Small tables with named rows and columns. After each table, cells are looked up by row and column.

gezum.tsv
	vodava	nobuval	viba	nog	lis	zosuk	gopi	vome	sozarek	dom
nulev	-31	-32	-28	13	-31	12	11	12	19	-11
ger	-12	-3	-29	-1	-2	-6	-7	-36	-34	-15
nabika	-9	-18	-33	-26	17	-34	-17	16	1	-11
sur	-17	11	-8	-1	-7	-4	-9	-41	-23	-9
dab	-21	-10	-24	-21	24	-2	-12	-22	-34	-15
dofeful	-7	-29	-33	-22	-1	-59	-26	15	-20	-17
dozad	-25	28	-7	-48	-25	7	-24	5	-51	-15
fata	-23	-32	-18	9	-26	-1	-9	-28	-53	-4
duvek	-7	4	6	-18	-11	-14	-23	-21	64	-15
nukitu	-16	1	-3	2	-1	-12	-11	1	16	1

nukitu, nog => 2
nukitu, vodava => -16
nukitu, vome => 1
nulev, zosuk => 12
sur, sozarek => -23
dozad, dom => -15
duvek, lis => -11
dab, vodava => -21
duvek, gopi => -23
duvek, viba => 6
fata, nobuval => -32
ger, zosuk => -6
nabika, lis => 17
sur, dom => -9
dofeful, sozarek => -20
sur, lis => -7
Row with the largest sozarek: duvek

muso.csv
,mal,rig,vevad,rotama,mafuba,buko
gonug,62,73,14,104,64,162
mumu,116,61,48,182,51,150
lizi,82,38,107,145,161,150
non,60,41,94,113,172,155
nove,60,73,7,100,57,161
sogo,65,48,75,117,138,159
keviluk,74,33,110,134,173,154
paleg,68,45,79,123,142,153
rel,54,37,104,106,186,156
vabepu,100,66,37,159,51,154
nenu,51,23,138,107,235,155
zab,40,56,49,79,131,161

What is the mal of paleg in muso? 68
What is the rig of keviluk in muso? 33
What is the mal of nenu in muso? 51
What is the rotama of keviluk in muso? 134
What is the mal of zab in muso? 40
What is the vevad of mumu in muso? 48
What is the buko of nenu in muso? 155
What is the mafuba of nove in muso? 57
What is the buko of lizi in muso? 150
What is the vevad of vabepu in muso? 37
What is the mafuba of mumu in muso? 51
What is the rotama of paleg in muso? 123
What is the vevad of lizi in muso? 107
What is the buko of gonug in muso? 162
What is the buko of nove in muso? 161
What is the mafuba of sogo in muso? 138
What is the vevad of gonug in muso? 14
What is the buko of paleg in muso? 153
What is the vevad of paleg in muso? 79
What is the mal of lizi in muso? 82

raf.tsv
	nama	vuta	timurit	rit	fozuf	nuguf	led	let
sovoki	-0.9	-0.3	0.5	0.6	-0.1	-0.5	-0.9	-0.3
deguru	-0.2	0.4	0.5	0.6	-0.1	-0.5	0.2	-0.2
zin	-0.9	-0.3	0.6	0.6	-0.1	-0.5	-0.9	-0.3
rinedug	-0.9	-0.3	0.5	0.6	-0.1	-0.5	-0.9	-0.3
bome	-0.9	-0.3	0.5	0.5	-0.1	-0.3	-0.9	-0.3
rav	0.1	0.3	0.5	0.6	0.0	-0.5	-0.9	-0.3
takagem	-0.9	-0.3	0.5	0.5	-0.1	-0.5	-0.9	-0.3
labe	-0.9	-0.3	0.5	0.6	-0.1	-0.5	-0.9	-0.3
kuv	-0.9	-0.3	0.5	0.6	-0.1	-0.5	-0.2	0.1
tusag	-0.9	-0.3	0.5	0.6	-0.1	-0.5	-0.9	-0.3
gezel	-0.9	0.1	0.5	0.6	-0.1	-0.5	0.1	0.1
gor	-0.9	-0.2	0.5	0.6	-0.1	-0.5	-0.1	0.1

fozuf of rav: 0.0
fozuf of tusag: -0.1
rit of kuv: 0.6
vuta of bome: -0.3
rit of zin: 0.6
let of rav: -0.3
timurit of deguru: 0.5
rit of rav: 0.6
nama of gezel: -0.9
nama of gor: -0.9
rit of rinedug: 0.6
vuta of sovoki: -0.3
nama of sovoki: -0.9
vuta of kuv: -0.3
Row with the largest fozuf: rav

kedilaf =
         ruv  kuze
fotubu   165   103
pizam    173   199
tebiluk  156   171
ladavo   103    34

ruv of tebiluk = 156
ruv of ladavo = 103
kuze of fotubu = 103
kuze of ladavo = 34
ruv of fotubu = 165
kuze of tebiluk = 171
kuze of pizam = 199
ruv of pizam = 173
Which row has the largest ruv? pizam

Table med
,gidi,merama,nul
mazo,-250,-310,212
loz,-250,-288,-355
dovobi,162,-68,-86
zedido,-133,-196,7
zez,606,31,-52
kozopav,-431,-560,-699
benos,-86,195,30

mazo, gidi -> -250
zez, gidi -> 606
mazo, nul -> 212
zedido, gidi -> -133
zedido, merama -> -196
loz, merama -> -288
benos, gidi -> -86
dovobi, nul -> -86
kozopav, gidi -> -431
dovobi, gidi -> 162
mazo, merama -> -310
loz, nul -> -355
zedido, nul -> 7
benos, nul -> 30
zez, merama -> 31
benos, merama -> 195

befize
columns: gir, vef, lopon, zupi, lipa, peku, vev
fut: [31957, 49838, 46279, 42055, 51876, 90230, 44437]
der: [49118, 27818, 36983, 22292, 67499, 28782, 24922]
zuron: [30065, 54337, 26490, 83060, 50977, 99894, 67448]

What is the vef of fut in befize?
49838
What is the peku of der in befize?
28782
What is the gir of fut in befize?
31957
What is the vef of zuron in befize?
54337
What is the lopon of zuron in befize?
26490
What is the peku of fut in befize?
90230
What is the vef of der in befize?
27818
What is the gir of zuron in befize?
30065
What is the lopon of fut in befize?
46279
What is the lipa of der in befize?
67499
What is the lipa of zuron in befize?
50977
What is the gir of der in befize?
49118
What is the zupi of zuron in befize?
83060
What is the lipa of fut in befize?
51876
What is the vev of zuron in befize?
67448
What is the zupi of fut in befize?
42055
What is the vev of der in befize?
24922
What is the vev of fut in befize?
44437
What is the peku of zuron in befize?
99894

